Rows swapped in pairs by one turn or mirror: which row each one swaps with:
The rows were stretched afterwards, more along some directions than others.
tesen: [-26  -6  40 -25   4   7 -36  -8  11  19  -8  17  -2  -9  -3  19 -13 -10
 -18 -16]
Vaf: [ 31   4  19  -1  -1 -12 -49   5   7  27 -28  26   2  27  -1 -15  16   3
  16  -1]
naf: [ 30  29 -17  35 -24   9  29 -20   6  12   1  47   8 -15   9   0  19   4
   4  10]
meb: [  4 -24  24 -17 -16   5  -5  -7  -6   4 -20   8  -6   3   0 -39 -26   6
  -9  12]
Limit: [  1 -30  27 -40   2 -26 -46  -4 -18  15 -38  -7   3 -13  -7 -30 -34  14
  30  37]
sukog: [ 40   1   8   4  -2 -10 -48 -10  -2  32 -32  25   2  24 -13 -27  17  -1
  18   6]
rut: [-12   6 -21   8 -13  -7   3  -5 -10   4  11  27  -1 -26   4  24  23   1
  -2   9]
puna: [-15   7 -26  -5  -4  -2  11 -12 -14  11  10   9   2 -33  -9  20 -10  -3
   9  19]
Voril: [ 11  37  32  15 -11  11  -6 -30   5  -9  16  21  -6 -11   5  16   7   3
  29  57]
vasiz: [ 15  23  -8  29   1   8   0  10   7 -22  45 -12  21  10  -1   6   5 -30
  -1   6]
Mit: [ -1  -4  22 -33 -14   7 -23   3   4  -1 -15  10   7 -17  -9 -41 -14   9
  -7  24]
ruket: [ -8 -10  33 -28   4  -7 -19   4  13   1  -4  -3  12 -14   0  14 -12 -29
 -11  -4]
rurad: [ 12  27  -3  23  -1   5   1  21   4 -32  43 -13  34   6   7   5  10 -29
   0   4]
san: [-54  -1  36 -25  19   6 -20   8   4  -8   7 -26  -6 -18  -6  14 -22   7
 -15  -8]
Ligod: [ 27   5   0  46 -29  15  12  -1   3  10  13  51  14 -20  22   8  11   0
   5   1]
Feles: [ 31  -1 -14  -8   2 -13 -58  -5  -8  34 -28   6  14  13 -10 -13   6 -10
  29   2]
Gidos: [ 36 -10 -11  -6  16  -8 -37  -4 -10  33 -32  20   2  12  11 -17  -9   4
  12 -10]
Dumok: [ 31  15  -2  34 -30  10  29  -7  10  18  12  50  15 -13  14   4  22  -4
  -7  -5]
mus: [-27   7  41 -26   4   9 -17   6  12  17 -25   1  -9   7   8  13 -13 -30
 -29 -26]
fali: [ 25  12  53   9  -9  23  14 -24   1  -3   3   6 -18 -11  -1   6 -19   5
  35  41]
vogi: [ 14  15 -14  -8  -6 -24 -41 -12  -6  26 -13  24  -8  23 -14 -18  18   5
   5  -2]
zek: [-27  37 -11  24 -12  -2  -8 -16   6   4  23  16  23  -3  -5  32  35 -19
   7   8]
muko: [ 11  24  40  -8 -16  -1  -7 -27   1  -1  12   6   1  -8 -13  20  14  15
  32  36]
kilin: [ 37  -7   1  -8  -2  -6 -44 -23  -3  36 -36  22  -4  26 -25 -20   1   2
  23  13]
Gapet: [-36  -7  37 -18  -2   9 -13  13  16  -9   1   4   2 -11  16  26   2 -13
 -23 -27]
Vol: [-14  -8  41 -25  -8   3  -3 -22 -11  13 -20 -22 -29  -6 -31  12  -9   8
  25  38]
kuli: [ 35 -37  42 -46   0 -18 -17  -8  -7  27 -55   2   7  -5  -9 -41 -23  13
  10  19]
Piz: [ -9  33  -8  10   0  -3 -11   4 -11 -39  50 -17  11  -8 -15   9  16 -31
   2   8]
pefu: [ 13   6  37  13 -10  12   2 -28  -5  -3  17 -18  -8   7 -38   2  -3   2
  46  20]
ropin: [  7  23 -24  37 -15  -2  25   7 -12 -15  33  30   0 -16  27  10  14 -11
   7  -5]
pokon: [-13 -16  29 -19  22  -5  -8  25  12  10   2  -2  -3  -9  18  18 -21 -17
 -21 -31]
gadip: [ 30   6 -18  27 -19  -5   8 -28  -6  27   4  27  17   2 -22  -3  11  -7
  26 -10]
zat: [ -3  13   0   7   7   8 -20  15 -11 -22  25 -51  18  12  -8   1   3 -31
  16   5]
Sibiv: [ 17 -32  21 -25 -19 -19 -15 -15   4  30 -52  21  -6  -3  -8 -28 -19  10
  -6   8]
mufi: [ 14  13 -16   9 -15 -10  30 -18   8  17   4  25  15 -18  -8   9   8   1
   4   2]
Gam: [  4  32  -7  25   3  -4   2  12   4 -26  45 -12  18  18  -9   4  16 -33
   0   4]
lud: [  1  11 -24 -10 -14  19  25 -13 -11   5  24  17  -2 -23  -7   7 -14 -10
 -17 -21]
Rer: [  1   3  47  -8   0   3   7 -17  -3  -4 -12 -16 -25 -12 -24   0  -5  10
  36  28]
kadan: [ 25  -4  18  10  -2  10  -2  13   7 -22  28 -26  16   5  -2   5   6 -19
   0   6]
Basa: [ 33  13   1   0  -1 -22 -50 -12   0  25 -20  33   7  20 -24 -23  26  -4
  23  11]
pinu: [ 12  28  40  24 -17  26  22 -16  15 -18  22   3 -18 -11  -6  16   7   6
  20  36]
Taru: [ -5  16  -6  20   3  17  -1  11   0 -26  43 -23  17   9 -16   9  10 -29
  -6  -1]
Lasin: [-43 -11  29 -20  10 -17 -29  23   4  14  -1 -18   9   0   9  28  -6 -16
 -16 -23]
zef: [ -7 -17  26 -39  -5   2 -15 -11  -2  -1 -29   4   0  -8   8 -24 -28  22
   8  18]
keruk: [ -7 -22  25 -39  10 -12 -30   4  -8  20 -41  -1  -6   4   3 -40 -19  13
  -1   1]
Nem: [  6  -4  48 -37 -15  24  -1 -28 -14  10 -16 -11 -32  -4 -34  -5 -12   3
   8   3]
sunir: [  2  11  15  14 -16   0 -19 -23  -6 -13   1   5 -14  -2 -13 -12   2   3
  51  61]
Fos: [ 14  32 -17  54 -29   3  17   2   7  -6  29  53   4 -10  29   3  36 -11
  -7  15]
Vam: [ 13   8  56  15 -16  26  10 -19   7   3   7  -2  -7   5   4  16 -17  20
  25  34]
sadup: [-16   6  21 -15   1   3   5 -23 -11 -12   9 -18 -24 -12  -8  24 -17  15
  28  51]

Swapped with naf: pinu
Swapped with vasiz: sukog
Swapped with Gam: Basa
Swapped with Sibiv: san
Swapped with Fos: Voril
Swapped with kadan: Gidos

